Rotation paths and how fast each direction turns (degrees per step):
Each turn is a multiple of 5 degrees from 10 to 175, or 0.
Each row of a path follows its step; steps can be skipped.
Path 1:
step 0: [ 24  11  20  -3 -21   6 -16  -7  -2   4   8 -38 -18 -44 -10  -8 -25  -5
 -28  -3  17 -29  12 -12 -13  27   8  27  23  -9  -2  14   9  -4  -6  -8]
step 1: [ 20 -46   0  20  -4  -5  -8  -6 -23 -28  -5 -17  24 -19 -27  11   3 -19
  -8   5   1 -13  14 -10  26   7  16  20  21  11  17  20 -27 -12   5 -20]
step 2: [ 18 -25   6   4   9  -1 -13 -11 -21 -15 -11 -14 -24 -33   0 -33  -6 -26
   3  14 -23 -14   1 -39 -16 -22  12   9  20 -24   6 -12 -12   0   1  34]
step 3: [ 39  -7  15  20  -2 -15   2  17  -5 -27 -38 -31  -9  -5 -12  12   8  15
  16  -9  12   8   4  -5   7  -2 -14  44   8 -22  16  -5  -9  -7 -23  29]
step 4: [ 16 -20  -2  37   1  -6  35 -31 -11 -16 -16 -20 -12 -35 -13 -47   4  -8
  14 -33   7  15  -2  10  -6   0 -17  -7  -4 -12  -3 -12 -10  -8 -10  -8]
step 5: [  6  -2   0  38 -17  21 -11  21   5  12 -39 -16  -8  18 -16 -26   6 -18
  33 -19   6 -13  12 -16 -17  -4 -19  18  -9  -9   0  -3 -24  -9  31   0]
step 6: [ 22 -26  28  -7 -23  20   5  -2   3   3 -18  -4 -30 -18   8   6  48 -22
  -3 -34  -3   0  -8   3   3  25 -26  -4  -2 -13 -12 -16  -9  -5  18   4]
step 7: [ 17  -8 -25  30  -6  13  19  36  -1 -11 -10 -18 -14 -12  12  16  29 -26
  38 -21   1   1  21   5  15 -16  -2 -30  22   6 -12  -1   7  13  14  -5]
step 8: [ 15 -18  17  16 -13  17  16   0  13  36  -7  27 -44  -2 -14   4  18 -20
  13   0  12   6  30   6 -24 -18   5   3  10   8   1 -35  15  25 -13   6]
step 9: [  6  14  -8 -20 -44  33  36  18   9  14  -4 -20 -31  -8  -5  22 -16  -8
  21 -20 -10   6  24  17  10   5  -5  20  15  11  -7   3 -13   2 -17 -11]
[  1  -4   2   7   7  -2   5  -3   7  -2  -7  -4   4   5  12 -10   0  -2
   8   8   9  -1 -11  -3   7   5  -7   1  -8  -2  -6  -7  -7 -10  -2   6]
35
[-16   1   9   1  -5   5   4   0  12   4  -4   2  -2  -4  13   7   7  -4
   9  -1  -1   8   7   4   0  -9  -3  -1  -4  -2   0   1   1   6   1  -8]
25
Path 2:
step 0: [ -8   9  12   6 -27  31   1  12  19   6  11 -14  -1  -7   1   1 -13  11
   9  21 -17  22 -23  19 -15 -18  22   4   3  -2  34  34  39   1   2 -15]
step 1: [ 11   1  -9  -9  21  30 -12  45   1   4   2   9  33  12 -10  -9  14 -19
   6  -9 -16   0   6  19  33 -27   7   6   9 -11 -17  -5  -9  15 -29  15]
step 2: [ 27 -32 -15 -14  19  -7  -5 -13  45 -14  -6   8   8   9  10 -13 -10 -11
  -9  26  -5   3  18   5 -29   4  -4   5 -20  27 -10  29 -27 -10  -8 -11]
step 3: [ 14  36  24 -21  -7  -4  13  10  11 -31  -8  23 -23  17   4  21 -10 -24
 -17   6  28  20 -31   7  -5   2  10   6 -16  -5  -3   3  13  20  18  17]
step 4: [-11   2  17   3   0  -9 -23  31  -2  16 -20  16   3  18  15  14  -7  -8
   4 -26 -33  21  39  10  20  35  -6  -3  14   2  -5   4   0 -14  24  20]
step 5: [ -6 -11  -3   2   4   0 -19 -48  -7 -14 -25  11  18  -1   1  32  12  11
  -4  14   2 -36   5   2   9  13 -10  27  18  22   5  25   7  32   0   1]
step 6: [  1 -11  11 -33  25  30  17   2  -6 -23 -11  -8 -34  -5 -18   5   2  31
  27 -18  -6  13 -15  -4 -13  -7   9 -26  10  -7  19  19  15  11  16  12]
step 7: [ -7  12 -22 -16  -4   7 -30  22   0  18  33   8 -12 -29  10  -7  29  14
 -12  12 -21  19  18  -3  23  21   6   4  -4 -23  -4  21   7  22 -25  -2]
step 8: [  6 -30   8   6  14 -19  -6   3  15  10  -1  26  12  30  -5   5  39  21
   4  30   3 -22  -6   2 -27 -30  11  20   3 -22 -21  10   6 -16  -9   3]
step 9: [ -3  29 -13 -20  15  12   1  -1  41 -46   9  -5   0  -5   3  -6  27 -16
   3  -6  19  -2  -5 -18 -15   4  10 -27  15   0 -25 -10 -18 -13  24   6]
[  5   2  -9  -2   4  -6  -7  -1   6   0  10  -9  -5   7   4  11   2  -9
   3   6   0   4   3   1   1 -14   1  -1 -11  -2  -7  -3  -1  -8   2   9]
55
[ -2  -5   0  -3   2   7  -9   1   4   7  -3   5   3   0   5  -2  -9   1
   6  -8  -5   0   8  -3 -20  -2  -7 -14  -4  -4  -1  -2   4  -4   5  -4]
160
[ -1  -1  -7   2  11   3  -6   1  -2   3   9   2  -2  -1   4 -10  -6   2
 -10  -7 -10   3   7  -4   5   0   7  10   2   1   0  -8 -10   7  12   2]
130
[  4   1   9   2   6   5   3   2  -5   0   2  -4   0  -6  -1   6   1  -5
  -7   7  -6  -7 -14   5  -2  -4   3  -9   0  -6  -2   5  -5   0  19  -8]
125
Path 3:
step 0: [  3  21  21  17  31  -1   0  -1   4  11  -2  40  11 -12   0  14  25  13
  19  27  14  -1   3  -5 -23 -29  -2 -10  -1 -20   1  15  13   6  31  18]
step 1: [ -7 -14  14 -37   5 -27 -31   4   6  31 -12  -9  -3   1 -22  12   4   8
 -16 -36 -11   5 -25  18   7  10  29  -4 -18  12   8  13   4  -6   8  -7]
step 2: [ -4 -23 -20  -2  -8  -2   4  37 -24 -11  12 -12 -27  20   6 -16 -12 -10
   3  12  14 -23   0  20  10 -15 -21  20 -10  -2  -2  -4 -47  16   7 -13]
step 3: [ 10 -10 -16  18  49  -1   8 -10   2  -8 -14  33   6   3 -30  14  -2   2
   6  23  10   1   2 -31 -19  14 -25 -23  16  16   7 -15   2  -7  -9  -2]
step 4: [-19   1 -28 -25 -10  -5 -29   0  11   4   2   4   9 -18  10 -10 -14  22
  -1 -11 -52  33  -6 -17 -15  -7  26  -1   1  -1  -8  11   5  -7  13   7]
step 5: [ -3  -4 -26 -17 -22   0  11  -8 -17 -22 -18 -34  -2   4  -2 -21 -10 -31
   1 -25   8 -35  -1  11   7  12  -3  -9  -7 -30 -10 -14  -1  21 -10  15]
step 6: [ -5  26   0  47  26  24  13 -13  -5 -30  20  -7 -10  16  -5   8   1   2
  -4  21   3   9   3   3   2  17   8   7  21  -1  25 -27  10   5  12 -18]
step 7: [  3 -17  17  -5 -30   7 -14 -33  12  22   3   6   2 -14   7   9 -15   5
  -5   1 -28  24  22 -16  13  12  -3   4  12  21  -4  18  23 -26 -32  -9]
step 8: [  1   7   6   9 -25   9  27  23  20  -7   5 -15  13 -26  25 -15  11  -7
   9 -12  10 -10  -6  10   4 -34  -1   0   0 -35 -34  12  -6   6 -10  31]
step 9: [ 13  47  37  -5  17  -2  12  -6   0 -14 -18  -3   7  21 -17  18  32  -6
 -10   0  27 -12  -8   4  -2  20   7   4 -13  16  20  -9  16   6  13   6]
[-10   6  -2   4   8  -8   4   1  -2  -8  -7  -2  -3  -4  -3  10   4   9
   5   2  13  -1   7   3   2  -9   1  -8  11   3  -5  -6   4   8  -4   3]
125
[  7  -3  -4  -5   0  10   0   2   7 -12  -1   8 -11  -7   3  -7  11  -5
  -6   8  13  -3  -1   3  -1   2  -2  -7  -2  -4   4  -7   6  -4   6  -2]
120
[ -1   9  -1  11   9   3  -1   6  -2   0   2   3   2  -2 -11  -6   0  -9
  10  -5   3  -6   8   1  -5   0  -7  12  -5  -4   4  -8  -1  -6  -2  11]
120
[  1   0   1  -1   5  -8   1 -14  -1 -10   6   4   5  -1   3   3   4   8
  12   4   5   4   5  -4  -1  10  -2   1  -4  -8   7   9 -10  -8   1  -7]
110
[  6  -4   6  -7   5   7  -5  -8  -2   2   0  -2  -3   1   2   4  -5  -2
  -1  -4   8  -2  -2   2   1  -1   8  15  10  -2   4 -14 -11   8  -2  -7]
90
[  3   4  12   0  12   2   1  -4  -9  -7   4   1  -5  10  -1   2   1  -2
  -1  -1  -3  12 -16  -1 -12  -4  -2  -5   0  -2  -4  -3   8  -4  -5   1]
125
Path 4:
step 0: [-16 -24  12 -14  31 -13  17   0 -10  -6  14  21  36  11   8   6 -12  11
 -20 -17 -13   2 -13 -28 -21  -9 -23  24 -24  -3 -12  -6  -3  -6 -16  14]
step 1: [-22 -47  30 -10   3 -16   8  -7 -27  -3   2   2  -7   9  -5  -9   9 -23
  20   6  -5   0  16 -20   7  -9  13  -6  -9 -39  -3  18   7  -7  24   6]
step 2: [-12 -13  23  32   6 -13  11  -2   8 -18   2 -18  10  15   3  22  -3  -3
 -16  -8  -1 -11  -5 -25  -8 -18 -24 -22  30 -14 -12 -18  30   7 -16  23]
step 3: [-14 -22  18 -28   7   2  15 -13 -17 -19 -12  17   2  11  12  21  -6  -6
 -11  -7 -29  19 -17 -17 -10   9 -40   6 -26 -15  -6 -10   5 -29  11 -12]
step 4: [-17 -23  35  -3  15 -21  -3   5 -16  18   6  18  20  14  15   1  28 -18
  15 -24   4 -14  -5 -32 -12 -17  21  -8  -1 -14 -14  -9   1  10  17  10]
step 5: [-34 -22  19  -2   3  -8  34   3   1 -21  18 -24   7  -7 -18  -9 -20 -15
   1   3   2   5   8 -29  -3 -10 -35   1  13  -9  -6 -10   9 -13  -3  33]
step 6: [ 15 -24  20   1  -7   1   4 -28 -13 -10 -19  -6  -7  19  15  35  17  -7
   7   3  -3  -6 -12 -27  -6   1 -25  -7  -2 -39   3 -25   9 -15  21 -15]
step 7: [-17   5  24  -3  10 -19  12  14 -17   9  11  27  28  21  12  -5  10  -4
 -15 -18 -11  13 -14 -26 -26  -6 -12 -19   1  15  -9 -30  18  -4  14  18]
step 8: [-22 -37  19 -13   4  -4  36 -16   5  -2  -6 -10  16 -16   2   7  -6 -26
  28   5   2  14   2 -29  10 -12  -4  14 -24 -12  -6  -4 -14 -10  14  28]
step 9: [ 14 -24   9  18   7 -11  -1 -16 -12 -10  12 -12  12  18 -11  -2   7  -2
   4  -9  11  -9  -1 -41 -27   1 -12  -6  25 -40  19 -21  22   2  12   6]
[-9  4 -1  1  4  5 -6  2 -1 -6 -6  4 -1  8 -3  3 -1 -2  6  3 11  7  1 16
 -4 -7  9 12  3  0  7 -9  2 -4 -7 -2]
0
[ -9   7  -9 -11  -2  -4   4  -5   0  -2  -6   8   9  -1  13   5  -4  -3
  -1 -16  -7   0  -2   1   1   2   6   1  -4   5   5  -2   0  10   5  -1]
95
[ -6   1   6  14  -9   6  -3   2   0   5   3   0  -4   4  13 -14  -1  -4
  -4  -5  -6   2  10   5  -7 -11   2  -4   4   2  -2   0  -1   2   9  -2]
130
[-12  -5   2   5  -3   4   3   3   7   3 -16  -3   1  -3  -5  -1  -8  -2
  -5   4   1   3  -2  -3   0   5   2 -12   0   2  -3  -7 -12   9 -10   7]
125
[ -1   0   9  -5 -17   1   6   2  -9 -12  -3   1   7  -7  -7  -2   1   3
   1   1  -9   8   2   6   6   2   4  -1   2  -1   2   5  -7 -12   2  -2]
155
[ -9  -1   9   3   5   1 -11  -4  -6   2  13   5   0 -10   2   3   2   4
   3  11  -4   6  -9  -5   0   0   7   5  -8  11   2   0  -5   6   2   3]
100
